Small tables with named rows and columns. After each table, cells are looked up by row and column.

Sivop:
,Beke,Padit,Rodob,Tos,Mub,Baniri,Sazuno,Num,Bop,Lirome
Tategat,8.013,2.116,2.464,-3.631,5.943,4.630,0.692,1.742,4.395,0.529
Tizo,0.631,0.227,1.402,1.581,0.674,1.680,0.159,1.268,0.253,0.440
Zamaf,-0.886,-1.839,0.092,1.796,2.280,-1.090,0.775,3.418,-1.503,3.211
Tum,-2.307,0.913,-6.261,1.501,-1.284,-1.828,-0.320,-2.802,-2.176,0.875
Meb,1.618,0.351,2.515,1.147,1.363,-0.420,1.874,3.016,3.981,-0.549
Gobamev,2.019,1.565,0.256,0.347,0.259,2.084,-0.056,-2.284,0.671,0.302
Ful,-0.080,0.504,1.652,1.702,1.471,1.424,0.755,1.255,0.182,0.916

What is the Tos of Tizo in Sivop?
1.581
What is the Baniri of Gobamev in Sivop?
2.084
What is the Lirome of Tategat in Sivop?
0.529
What is the Bop of Tategat in Sivop?
4.395
What is the Mub of Zamaf in Sivop?
2.280
What is the Tos of Tategat in Sivop?
-3.631
What is the Rodob of Tizo in Sivop?
1.402
What is the Sazuno of Tategat in Sivop?
0.692
What is the Mub of Tizo in Sivop?
0.674
What is the Sazuno of Gobamev in Sivop?
-0.056

Romimum:
	Vod	Sares	Fos	Zar	Nak
Nulafin	91	98	82	79	98
Rufilu	22	122	12	91	162
Luk	32	104	13	89	170
Dofeluk	145	93	154	76	33
Dibiti	87	107	95	65	89
Dom	90	113	111	68	71
Tepeti	138	96	153	73	34
Vik	84	247	50	132	114
Fakopu	28	115	8	95	163
Pipesul	137	81	155	82	51
Rimogo	50	119	20	98	157
Bamem	61	101	46	107	157
Murep	89	24	95	9	98
Tuz	44	112	19	93	176

What is the Zar of Tuz in Romimum? 93
What is the Vod of Dibiti in Romimum? 87
What is the Fos of Rufilu in Romimum? 12
What is the Vod of Murep in Romimum? 89
What is the Fos of Luk in Romimum? 13
What is the Fos of Bamem in Romimum? 46
What is the Sares of Rufilu in Romimum? 122
What is the Nak of Pipesul in Romimum? 51
What is the Zar of Dofeluk in Romimum? 76
What is the Vod of Dofeluk in Romimum? 145
What is the Vod of Rimogo in Romimum? 50
What is the Nak of Dom in Romimum? 71
What is the Zar of Pipesul in Romimum? 82
What is the Nak of Fakopu in Romimum? 163
What is the Vod of Pipesul in Romimum? 137
What is the Fos of Dom in Romimum? 111
What is the Zar of Luk in Romimum? 89
What is the Sares of Pipesul in Romimum? 81

Table Fom
|  | Dur | Laku | Roferen | Levidur | Zuvikun | Ralanok |
|---|---|---|---|---|---|---|
| Mogug | 466 | 411 | 454 | 558 | 628 | 608 |
| Pafe | 653 | 597 | 495 | 433 | 469 | 590 |
| Luvid | 337 | 451 | 519 | 490 | 384 | 279 |
| Gitu | 341 | 305 | 375 | 505 | 606 | 611 |
| Ser | 573 | 658 | 660 | 557 | 403 | 278 |
| Demeb | 586 | 610 | 540 | 441 | 393 | 451 |
| Kopa | 516 | 494 | 567 | 679 | 738 | 691 |
| Govukal | 605 | 666 | 625 | 497 | 355 | 286 |
| Rored | 736 | 680 | 532 | 386 | 322 | 362 |
| Motagi | 358 | 310 | 368 | 501 | 623 | 662 |
| Mim | 436 | 298 | 195 | 192 | 296 | 427 |
| Sem | 492 | 579 | 588 | 495 | 351 | 247 |
| Rikira | 412 | 485 | 635 | 776 | 837 | 784 |

Levidur of Rikira is 776
Laku of Gitu is 305
Levidur of Luvid is 490
Zuvikun of Kopa is 738
Levidur of Ser is 557
Laku of Ser is 658
Levidur of Demeb is 441
Roferen of Govukal is 625

Ked.csv
,Meliz,Lan,Botova,Rut,Boviga,Nuliron,Mikifa,Lurute,Fetuvop
Zasural,5259,6361,-5873,-6729,5968,6264,789,3325,-7400
Fuzos,-7823,6620,5327,-7825,-7787,6530,6521,-7778,-7758
Fav,-1267,5434,-3986,-7417,2271,6428,458,12,-7598
Bubidid,1563,-5789,6612,6485,1061,-7678,-6397,1107,6444
Sesade,-3515,4475,-1100,-6965,226,5981,-835,-1884,-7034
Kisimon,-7110,-4215,4615,-2481,-6610,-1043,-1393,-6552,-587
Bot,6235,6111,-300,6056,6390,-6196,-5611,-2036,4599
Kis,4475,6108,-5379,-6055,5534,5979,-1673,-488,-6907
Mevo,-6959,-6028,4113,-3059,-6169,-987,3276,-5325,-1871
Guvubo,5036,5854,3750,5784,6060,-6525,-7612,-5309,5487
Nolelif,4118,6108,-5630,-7046,5376,6268,732,2339,-7367

What is the Lurute of Mevo in Ked?
-5325
What is the Lurute of Fav in Ked?
12
What is the Rut of Nolelif in Ked?
-7046
What is the Nuliron of Bot in Ked?
-6196
What is the Botova of Bubidid in Ked?
6612
What is the Rut of Guvubo in Ked?
5784
What is the Fetuvop of Bubidid in Ked?
6444
What is the Mikifa of Fav in Ked?
458
What is the Meliz of Mevo in Ked?
-6959
What is the Nuliron of Mevo in Ked?
-987
What is the Meliz of Nolelif in Ked?
4118
What is the Mikifa of Bubidid in Ked?
-6397
What is the Mikifa of Guvubo in Ked?
-7612
Which row has the largest Boviga? Bot

